(in the rows, 128 means zero)
The rows of X fall into 4 groups, and each row is roughly a mix of its group's hidden directions.
X, 183 rows:
[[181 149  89 139 110 155 149  82 148 100 140 122 128]
 [ 92 153 125 119 106  68 160 134 137 124 127 141  77]
 [145 106 111 134  92 124  81 134 134 149  92 157 180]
 [127  77 104 105 120 132 107 123 142 188 119 169 122]
 [ 93 112 158  97 110 101 148 161 124 153 162  93 159]
 [105 159 134 133 121  89 171 125 101 117 177  94 105]
 [138 139  72 138 112 126 151 128 100 186 167 126 132]
 [127 166 112 128  94 156 132 142 124  77 113 179 151]
 [102  88 141 131  89  99 168 127  86 125 155 129 159]
 [107 104 109 117  92 104  79 109 153 116 135 168 164]
 [157  99 135 108 169 157 160 187 113 133 140 112 127]
 [ 92 114 154 122 164 142  65 100 132 142  96 136 113]
 [122 112  87 150 100 165 133 175 127 152  98 168 122]
 [100 110 172 102 111 102 148 120 127 101 145  67 134]
 [106  99 145 108  89 108 163 140 105 113 174  95 154]
 [125 200 148 133 122 102 124 123 151  87 127 134  93]
 [154 185 106 108 138 106  95 120  81 153 104 131 126]
 [119 162 165 116 113 107 128 127  78 154 131  70 124]
 [124 107 118 106 132 107 123 131 152  95 100 182  74]
 [109 132 148 142 168 140 124 102 155  76 125  75 142]
 [ 84 104 132  96  86 105 150  92 109 128 130 171 134]
 [132 143 104 150 171  63 148 119 166 134 113 111 119]
 [149 149 133 174 134 131 159 162 129  71 135  99 152]
 [132 156 148  99 107  80 160  92 140 127 130 178 138]
 [119 135 105 123  63 109 136 148 123  93 176 103 131]
 [129  84 123 144 119 138 146  66 167 117 139 104 160]
 [111 105 111 125 153 159 113 114 160  83 155  82 159]
 [110 147 105 118 149 130 119 156 148 193 162 160 106]
 [130 160  89 118 113 113 159 155  85 166 165 152 127]
 [113  99  95 114 147 185 142 124 119 135 142  70 130]
 [162 121  91 154 141  87 165 165 120  96 150 140 146]
 [153 115 103 156 160 105 150 130 148  82  97 109 169]
 [ 88  89 166 142 114 165 164 137 164 100 132 132 135]
 [ 84 149 165 172 105 148 141 145 126 101 135  95  98]
 [127  63 131 101 101 105 149  85 153 132 109 119 108]
 [155 146 148 111  94 167 169 111 120 127 158  80 113]
 [104 125  90 130  92 100 129  94 116  74 157 146 110]
 [ 97 107 119 133 100 163 117 107  79 123 161  83 107]
 [ 88 119 180 112 159  93 115 138 137 166 103 145 148]
 [ 99  98 176 115 135  83 153 125 123 150 121 148 172]
 [119 161  81 114 125 133 143 182 116 149 163 137  92]
 [ 89 125 135  79 123 150  96 115  88 151 128 169 109]
 [112 168 140 168 145 139 124 170  89 102 111 146  93]
 [ 98 164 144 102 134 133 135 176  93 123 108 178 112]
 [105 111  98 127  94  95  89 141 152 162 119 158 167]
 [156 138 141 140 136 178 134 137 126 145 146 101 197]
 [125 160  78 137 114  92 181 114 131 122 161 118 152]
 [179 136  89 104 141  99 111 118  86 150 125 127 166]
 [ 85  86 173 126 156 112 121 123 101 165 102 141 144]
 [117 130 147  90 106 139 145 135 121  98 201 104 141]
 [159 143 101 141 165 154  93 118 160 151  83 153 115]
 [121 158  88 151 149 113 131 165  88 134 176 145 151]
 [169 131 126 125 126 187  95 138 110 127 100 154 169]
 [ 95  70 162 117 130  94 139 131 109 148 121 146 170]
 [ 93 140 108 128  71 112 118 164 114 131 162  86 119]
 [133 143 141  96  89 114  80  87 124 171 109 150 121]
 [117 111 160 109 102 136 157 110 126 144 166  72  90]
 [156 125 110 151 163 125 182 157  95 105 154 121 159]
 [177 158  90 132 104 146 143 108 151  79 149 121 117]
 [167 133 174 146 141 146 119  82 102 147 143 102 164]
 [ 98 169 140 133 143 116 143  95  89 120 162 106 175]
 [103 130 146 126 114  66 103 124 160 119 101 171 152]
 [179 143 147 144 116 111  75 130 105 160 101 127 158]
 [102  91 140 122  98 101 164 166  89 134 158 115 153]
 [140  99 133  86 123 127 175 139 157 123 145 140  69]
 [123 176 115  95 137 165 166 125  75 115 143 117 132]
 [ 94 130 125 161 152  87 115 171 108  96 170 122 138]
 [143 151 116 159 159 171  96 167 114 152 131  84 130]
 [ 75 140 114 119 100  94 141 111 106 122  97 176 151]
 [120 129 170 100 101 141  75 130 113 133  71 127 123]
 [140 154 139 154 118 164 132 145 135 179 167  79 126]
 [154 132  86 167 124 130  82 103 129 104 145  80 132]
 [145 114  90 155 146 168  85  99 126 133  86 137 101]
 [100  99 164 127 103  87 176 115  97 127 143 124 160]
 [123 133 132 136 177 186 102 125 100 156 117 124  89]
 [180 138 147 172 160 125 139 156 160 103 101 105 120]
 [130 111 125  94 125 132 133 137 150 112  87 189  82]
 [133 120 119 166 144 114 179 164 144  93 133  80 140]
 [ 89  93 168 118 128  88  93 151 140 122  93 109 112]
 [122 136  97 145 139 133  94 175 134 182  90 115 108]
 [113 108 138 138  98  78 107 136 178 129  80 138 112]
 [118 122 125 156 107 100 169 112 115 188  99 102 150]
 [ 92 181 123 108 143 140 115  89 152 116 127 116 177]
 [143 166 137  88 136 140 160 104 108 149 116  71 107]
 [187 118  66 119 140 111 104 124 129 161 131 144 133]
 [146 153  89 150 145 166 100 103 140 179 104 147 120]
 [ 72 142 150 143 128 157 166 137 134 151 179 123 146]
 [ 76 141 120 160 147 154 118 149 103  74 101 125 115]
 [ 87  78 164 116 137 148 116 123 137 137  95 127 177]
 [122  87 115 133 147 117 104 178 178 118 113 122 169]
 [123 129 165 121 162 134 129 138 179 119  62 126 136]
 [128 116  87 171 138 116 139 168 109  90 169 145 148]
 [106 125  93 112 126 159 153 137  79 165 170 113 151]
 [158 153 115 118 164 154 154 166 126 159 173 102 146]
 [174 124 150 108 119 170  82 111 119 164  96 126 142]
 [159 134 109 165 110  99 137 132 114 134 149  89 189]
 [ 56 118 100 117 125 105 123  93 135 109 157 138 150]
 [181 136  88 109 128 154 149 146 166 151 152 123 160]
 [144 113 131  76 131 119 178  87 177 128 119 123 123]
 [124 108 170  93 187 130  95 147 157 119 105 134 127]
 [175 152 119  90 160 116  96 129 139 182 142 133 117]
 [127 109 170 103 105 171 153 100 170 130  99 129 101]
 [118 142 185 125 150 138 107 137 122 131 130  84 185]
 [200 105 124 100 147 134 137 155 152 117 152 148 106]
 [137 198 101 111 129  97 159 107 142 121 100 142 112]
 [ 92 120 150 110 152 120 111 181 125 190 125 128 141]
 [ 85  95 133 127 103 136 113 153  74 108 159 103 107]
 [125 187 114 164 134 124 139 101  95  85 159 118 126]
 [125  87 146 119 149 132 124 115 188  99  82 108 141]
 [114 180  91 122 139 129  97 109 164 113 149 104 168]
 [136 168  99 160 128 161 118 147  92 115 138 153  76]
 [160 135 149 149 154 105 166 166  99 139 135 154 174]
 [136 164 106 125 152 152 129 173 119 191 115 108 143]
 [147 192 148 135 118  99 100 100  91 134 156 146 123]
 [119 112 135  90 135 160 167  99 157 142 136  92  81]
 [156 115 118 137 154 123 116 161 149 100  72  94  92]
 [128 104 115  91 137 117 124 154 143 119  96 196  97]
 [150  95 125 156 166 115 153 149 144 138 123  63 142]
 [127 104 125 112  94 129 158 188  84 161 122 132 110]
 [ 99 175  85 160 132 114  92 129  96 164 123 128 142]
 [133 129 112 119 170 195 125 104 157  95 125 153 141]
 [177 119 131  95 153 149 136  85 152 135 139 132 178]
 [177 178 130 112 130  94 128 129 162 171 139 140 147]
 [179 113 123 157 143 147  92 124 136 125 166  76 138]
 [160 166 144 169 136 116 159 117 147  93 171 103 115]
 [ 92  87 162 129 144 100 127 116 119 176  91 130 156]
 [146 187 110 153 100 119 134  90 145  90 122 120  97]
 [ 85 126 140  97 135 145 148  99 144  72 172 133 134]
 [193 129  85 119 137  95 121  94 100 109 132 124 142]
 [145 143 104 143 107 146  93 133  93 156 188 108 103]
 [180  96 124 139 153 124 193 151 111 115 136 118 115]
 [138 107 111 104 104 127 120 154  86 178  91 111 164]
 [190 134 108 101 142 137 115 153 150 153 132 157  85]
 [101 120 162  69 153 103 119 110 159 162 129 145 110]
 [184 143 140 122 168 166 114 123 103 154 107  95 146]
 [140 139 150 134 147  89 144  98 145 148 141  61 101]
 [114  73 135  94 105 128 176 160 121 123 119 164 118]
 [127 143 133 141 124 190 168 104 139 141 158 124 175]
 [142 119 153 118  95 105 114 130 103 166 102  64 145]
 [163 133 145 163 175 146 116 185 134 116 145 106 142]
 [150 132 140 118 140  91 120 152 164  65 108 164 124]
 [165 161 105 160 138  80 146 113 171 134 139 155 113]
 [119 151  82 177 149 143  84 124 168 137 131 150 127]
 [143 156  97 111 130 147  91 164 174 141 126  84 110]
 [106  98 147 144 104 143 100 180 129 152  78 108 139]
 [157 123 179 149 133 125 131 151 112 155  74 146  94]
 [129 102 118  95 126 125 121 116 164 122  85 182  86]
 [150 123 110 142 122 129 155 176  72 163 155 139 103]
 [111 139 142 109 148  86 149  96 136 155 140  80  82]
 [ 83  81 140 124 110 146 104 105  84 116 146  91 118]
 [161  61 171 141 142 129 161 139 119 101 138 129 119]
 [ 73 118 153  82 122 130 123 109 173 127  98 150 143]
 [110 125  83 109  97 120  82 143 161 173 106 123 115]
 [136 133 132 136 120  93  81 168 119 132  98 108  72]
 [172 148  77 107 126 104 136  88  92 158 142 130 133]
 [165 180 103 127 107 127 134 120 171  87 136 103 109]
 [161 155  87 171 150 145 101 114 169 118 154 136 109]
 [137 117  81 126 126 141 103 131 142 134  92 179 180]
 [122  95  97 128 139 166  93 128 139 120 108 167 182]
 [114  95 187 115 111 144  90 114 154 114 138 138  87]
 [ 84 130 146 128 178 117 142 135  90 115 169 106  97]
 [151 175 144 127 165 145 120  92 150 107 125 181 116]
 [143 131 159 111 168 165 133 106 140 139 150 134  63]
 [126  71 131 109 179 166 105 130 136 162 107 125 120]
 [137 151 144 160 145  86  88  87 121 135 178 130 138]
 [135  97 130 132 119 153 100 111 128  99 199 100 108]
 [139 147 115 156 150 159 177 156 127  73 157 131 133]
 [154 121 159 128  56 137 132 104 143 142 159  97 118]
 [104 149 114 125 131 141  99  70 151  98 156 169 147]
 [155 161 150 144 111 109 147 119 121 115 129  52 146]
 [132 101 180  83 158 106 111 159 127 102 109 134 156]
 [ 86 149 151 105 105 157 103 126 108 181 112 143  97]
 [196 139 120 138 126 115 112 156 116 100 132 108  79]
 [ 92 179 133 102 111 114 123  69 138 119 131 149 153]
 [114  69 118  97 112 120 133  98 165 140  83 118 143]
 [158 121  81 144 140  96 180 140 106 108 146 128 164]
 [126 157 130 175 133 137 117 108 117 130 159  72 172]
 [127  92 159  93 110 112 187 118 100  95 141 120 135]
 [135 178 142  95 139 121 108 168  97 173 122 135 100]
 [107  98 136 103 146  96 134 112 160 177 179 112 125]
 [ 84 113 183 102 133 132 124 132 147 105 159 163 159]
 [168 122 123 130 163 154 110  80 157  92  93 138 114]
 [199  92 141 149 114  97 112 146 137 146 150 130 110]]

In each list below, four rows fit none of the groups, and each other row fits one group, some only roughly. Which are they? Name them in the order they come.
  z450: [108 182 176 139 135  99 132  94 128 118 121 173 127]
  z141: [145 148  78 138 104 131 147 133 130 106  71 170 137]
  z155: [151 101 105 117 165 145 142 154  66 124 160 136 150]
  z166: [131 114 156  65  75  99 151 104 131 118 128 127 130]
  z708: [127 148 169 106 160 134 113 117 134  77  85 152 158]
  z80: [138  82  99 143 148 129  89 113 136 163 137 140 182]
  z880: [138  79 174 103 148 154 150 142 131 138 176 123 151]
  z910: [104  93  84 175 126  96 135 119 132  82 150 140 137]
  z50: [185 120 140 156 148  99 105 178 160 141 131 123 142]
  z78: [120 136 111 145 139 161 159 162  96  79 146 114 172]
  z737: [150 162  81 160 120 157 133 150 140 162 161 141  96]
  z119: [ 83 163 115 131 133 166  94  86 130  98 129  93 127]
  z188: [127 111 117 144 151  95 132  91 168  87 155  81 121]
 : z141; z155; z166; z188
  z326: [177 155 143 120 142 127 135 113  84  73 121 108 153]
  z996: [110 112  92 124  56 124 133 131 129 136 161 109  92]
  z968: [118 103 109  99 130 119 156 147 180  81 141 128  88]
  z35: [122 174 120 130 142 148  91 168 123 103 152 164  89]
  z892: [168 111 157 145 131 158 109 161 111 187 124 114 103]
  z303: [ 83  88 108 107 129 143 108 144 141 162  84 112 160]
  z972: [138 107  99 109 136 169 117 169 124 165 146  75 127]
  z929: [157  63  99 119  89 126 164 118 112 132 112 126 151]
  z538: [147  77 150 167 138 144 150 114 144 114 147  74 116]
  z415: [112  97 130 129 102 150 137 104  78  87 171 156 134]
  z676: [117 126 129 148 124 155 166 186 112 175 126  91 128]
  z247: [102  84  93 151 150 181 146 150  98 141 127 121 144]
  z979: [ 91  78 135 157 149  79 107 132 128 155 163 126 125]
 : z996; z538; z676; z247
  z474: [113 122 104 156 182 136 119 103 138  89 173 136 156]
  z446: [ 94 128 131 125 171 153 127 140  86  87 137  88 159]
  z387: [140  97 144  95 164 104 122 144  97 188 108 147 124]
  z265: [128 155 121 130 117  77 118 143 138 184 180 124 138]
  z484: [119 136 119 146 122 110 162 154 107 194 127 161 162]
  z110: [ 75 150 137 112 147 101 123 160  99 172 164 134 137]
  z754: [144 106  86 110 124 137  94 151 165 103  71 127 123]
  z510: [121 146 194 130 160 146  86 143 157 123  98 128 138]
  z259: [141 164 125 143 144 103 175 149  94 105 132  74 126]
  z116: [132 173 168 102  90 138 151  83 131 136  99 145 110]
 : z387; z265; z754; z116
  z452: [144 100 178  95 132 169 168 162 148 120 135 145 119]
  z933: [143 135  74 144 129 169 108 116 142  89 170 113 152]
  z659: [138 143 130 116  90 140 119 142  91 111 191  92 151]
  z449: [ 70 103 176 149 131 122 122 134 163 129 149  93 116]
  z159: [ 69 149 158 149 100 146 125 130 119 180 149 132 111]
  z825: [101 107 122 108 144 163 167 129 162 101  92  84 116]
  z49: [122  74 150  87 143 114  94 133 156 162 149 151 144]
  z877: [129 120 104 135 144 128  97 194 155 159 125 163 101]
  z784: [ 65 149 145 159 151 100  98 152 144 135 152 122 105]
  z381: [110 175 115 130  68  96 138 140 138 143 160  98 134]
  z87: [102 122 153  90 126 122  85  80 115 172 122 107 111]
 : z933; z659; z159; z49
  z174: [180 130 152 155 114 141 126 134 183 113 118 159  95]
  z908: [168  95 130 105 155 132 129 140 143  80 133 180 150]
  z694: [111 152 143 143 172 158 147 144  98  67 136 112 141]
  z353: [177 136 121 134 134 174 133 181 143 108 131 166 110]
  z67: [126 104 132 185 146 124  72 120 156 140 121 132 168]
  z329: [ 58 180 123 141 142 124 125 112 106 119 126 159 138]
  z545: [142 145 128 149  92  92 175  85 125  98 131 161 145]
  z146: [ 50 121 137 122  93 116 146 122 160 140 153 117 122]
  z390: [ 86 121 177 136 153  93 115 137 104 129  99 174 121]
  z835: [ 69  74 114 129 124 113 107 134  87 104 142 134 141]
  z850: [111  88  93 162 112  92 147 121  98 129 174 147 145]
  z532: [117 122 170 151 149 126 110 155 159  60 141 141 119]
 : z67; z146; z835; z850
  z793: [144 185 159 123 134 163  89 156 117 146  99 106 128]
  z881: [136 180 131 147 120 114 129 161 129  68  95 154 131]
  z574: [171 157 138 182 130 177 108 115 123 157 127 140 113]
  z352: [122 115  92 164 128 162 153 155 127 142 165 143 181]
  z981: [ 96 120 150 101  66 147 122 127 155 117  96 147  94]
  z323: [119 134 140 150 124  93 144 155  94  92 126 193 113]
  z313: [180 127  89 151 114 119  93 148 157 108 153 155 102]
  z686: [134  92 108 175  98 122 129 105 115 111 122  77 166]
  z380: [116  71 136 140 127  91 110 137 129 106  69 104 122]
  z203: [100 159 144  88 142 139 111  93 181 137 123 136 167]
  z103: [152 116 129 116 192 162 132 172 157 110 151 140 127]
  z643: [107 101 149 131 149 158 173  79 139 153  89 120 145]
  z990: [161 148 129 138  88 123  92  98 158 139 112 184 131]
 : z574; z313; z103; z643
  z457: [162 168 128 155 127 115 113 144  88 156 174 140 160]
  z350: [141  62 125 159 162 150 127 140 139 142 160 101 153]
  z178: [ 99 151 167 127  98 181 103 119 120 115 113  94  96]
  z47: [172 169 117 118 174 133 137 101  96 130 135 122  84]
  z138: [130  89 140 100 144 135 150 128 140 138 121  49 135]
  z839: [128 116 145 113 152  86 154 137 161  93  89  90 157]
  z900: [155 122 150 108 202 153 127 145 153 145  99 119 120]
  z739: [ 94 184 153 137 120 179 154  91 134 136 128 132 122]
  z465: [ 85 117 115 130 145 176 147 132  85 154  93  96 134]
  z759: [161  95 119 130 131 150 119 155  99 140  75 143  79]
 : z178; z47; z839; z759
  z914: [120 134 102 129 128 104  98  75 152 160 166 170 133]
  z295: [177 131 141 137 132 115  93 140  91 145 160 146  76]
  z558: [166 159 135 177 101 120 136 107 139 119 147  71 125]
  z520: [129  77 121 177 155 132 141 168 131 115 165 118 153]
  z264: [147 148 158 150 128  78 113 116  90 155 161  88 121]
  z772: [122 171 115 180 126 124  81 135 112 147 117  83 117]
  z491: [124 154 133 108  85 122 162 137 122 111 198 111 143]
  z298: [113 121 169 145 107  84 171 106 136 139 155  88 107]
  z702: [132 141 114 149 108 133 116  85 136 102  99  68  90]
  z901: [136 126 145  98 142 163 149 174 111 110 173  91 104]
  z398: [130 173  99 131 148 129  79 113 110 151  98 151 170]
  z536: [129 120 117 152 129 134  82 126 128 183 125 191 133]
 : z295; z558; z298; z536
  z5: [102  90 165 150 154 116 122 105  95 128  72 131 111]
  z508: [168 148 158 139  92 106 147 156 141 137 114 141  71]
  z241: [113  99  81 121  95 120 107 183  98 138 118 132 157]
  z77: [135 135 153 136 133 164 117 119  62 113 148  77 128]
  z620: [169 106 109 118 144 132 156 168 140 125 146 183 161]
  z622: [128 169 124 124 145 194 125 162 153 102 143 143 100]
  z496: [115 119 161 153 151 138 129 108 119 105 201  98 119]
  z271: [ 98 143 135 103 140  85 100 114  93 168 138 160  93]
  z585: [167  95 110 130 143 137  99  90 154 144 109 103 177]
  z143: [154 145  93 186 122 131 108 110 129 138 165  86 145]
  z809: [144  85  83 128 138 150 124 154 151 134 166  79 120]
  z173: [ 65 114 116 158 148  93 164 112 117  97 119 131 145]
 : z241; z77; z622; z173
  z526: [155 139 112 118 151 135 131 183 181 139 124 119  82]
  z616: [166 129 144 127 148 135 129 166 163 122 180 126  79]
  z421: [162 118 177 154 112  91 173 109 131 111 136 129 163]
  z459: [144 120  83 129  52 144 129  99 107 119 136 136 124]
  z632: [155 126 111 150  87  95 195 120 124 123 128 101 147]
  z300: [ 91  90  92 119 142  88 116 123 134 170 140 147 165]
  z25: [189 156 123 100 115 149 133 145 152 180 130 110 128]
  z18: [114 152 137 125  98 102 175 149 129 162 146  72 142]
  z418: [195 114 153 145 137  93 133 149 119 146  90 102 123]
  z299: [104 108 126 158 114 128 149  79 160  73 117 124 100]
  z863: [117 126  78 134 107 123 143 117  77  97 104 169 151]
 : z421; z459; z25; z418
  z748: [ 99 111 144 110 143 145 113  99 186  93  94 102 140]
  z7: [157  99  96 144 101 157 135 149 101 154 109 109 180]
  z207: [173 148 128 118 135 110 137 125 190 122  88  92 139]
  z752: [152 116 164 113 110 124 184 101  72 119 146 125 123]
  z897: [155 131 111 108 139 179  93  80 150  97 145 150 134]
  z231: [150 121 128 124 157 150 127 188 159 166  90 105 122]
  z322: [104 132 172 138 171 124 112 116 100 160 130  87  90]
  z858: [113 118 169  96 154 119  76 114 133 145 137  89  92]
  z499: [142 136 125 126 101  81 146 150 117  99 175  76 124]
  z413: [114 130 154 129  97  89 133 101 130 155 187 125  89]
  z180: [109 132 176 148 137 143  62 167 148 128 119 139 126]
 : z752; z322; z858; z499
  z771: [141  97 103 129 117 182 115  91  97  90 162 132 120]
  z778: [160 142 139 116 143 122 115 188 151 185 144 135 142]
  z602: [148  80 116 156 132 169  85 100 100 118 158 125 130]
  z182: [157 125 119 134 136  83 107 127 198 133 120 130  91]
  z769: [109  77 127 168 115 109 131 103 160 105 123 176 112]
  z133: [130 129 160 174 171  91 127 129 138 109 155  81 113]
  z498: [116 131 183 160 151 113 119 169 113  94 131 114  88]
  z873: [154 137 167 149 154 158  80 142 135 160 137  96 158]
  z823: [149 110 123 143 156 156  62  84 134 125 117 154 139]
  z861: [ 98 180 139 145 137 152 101  85 106 146 141 160 103]
  z634: [164 160 113 103 132 143 101 110 182  83 146 141 123]
  z965: [172 137 121 142 115 103  83  85 169 106 148 107 131]
 : z602; z182; z769; z823
  z93: [108 153 131 116 111 110 140 111  92 191 139 174 119]
  z31: [134 105 174 144 163 117  87 112 118 158  85 156 124]
  z940: [153 151 165 131 164 135 109 112 103 146 162 160  81]
  z277: [146  86 146  76 139  87 105 153 137 162 116 119 108]
  z435: [118 174 148 132 137  84 108 121 181 148  90 139 133]
  z964: [187 160 140 172 108 120 114 122 118 128 172 146 145]
  z334: [143 168 132  97 121 139  94 173 101 167 137 162 112]
  z44: [108 117 121 144 138 122 137 121 112 206 108 163 157]
  z38: [188 148 177 133 140 145 141 112 136 124 133 118  79]
  z777: [139  96 136  95 111 113  92 121 143 138 117 186 171]
 : z93; z31; z334; z777
  z924: [120 191 115 122 109 131 162 129 137  69 106 140 129]
  z199: [ 70 139 117  77 112 143 110 123 164 116 150 145 105]
  z528: [146 138 127 115 121 143 125  69 151 111 123 103  64]
  z550: [101 179 141 111 124 126 114 144  90  82  98 159 114]
  z29: [118 172 163 114 166 157 126 126 132 123 167 121 178]
  z894: [119 136  68 101 119 145  95 121 106 136 185 131 121]
  z244: [155  95 150 131 138 123 113  93 175 124  75 101 144]
  z523: [151 137 135 183 128 100  93 157 107 133  78 142 119]
  z460: [ 62 109 124  93 139 109 106 107 168 151 148 124 136]
  z973: [136  79  98 152 127 138  78 149 138 112 150  95 160]
  z761: [ 62  94 118 131 156 110 142 160 105 139 102 152 132]
  z195: [104 100  95 104 144 157 114  80 137 145 168  97 106]
 : z894; z460; z761; z195
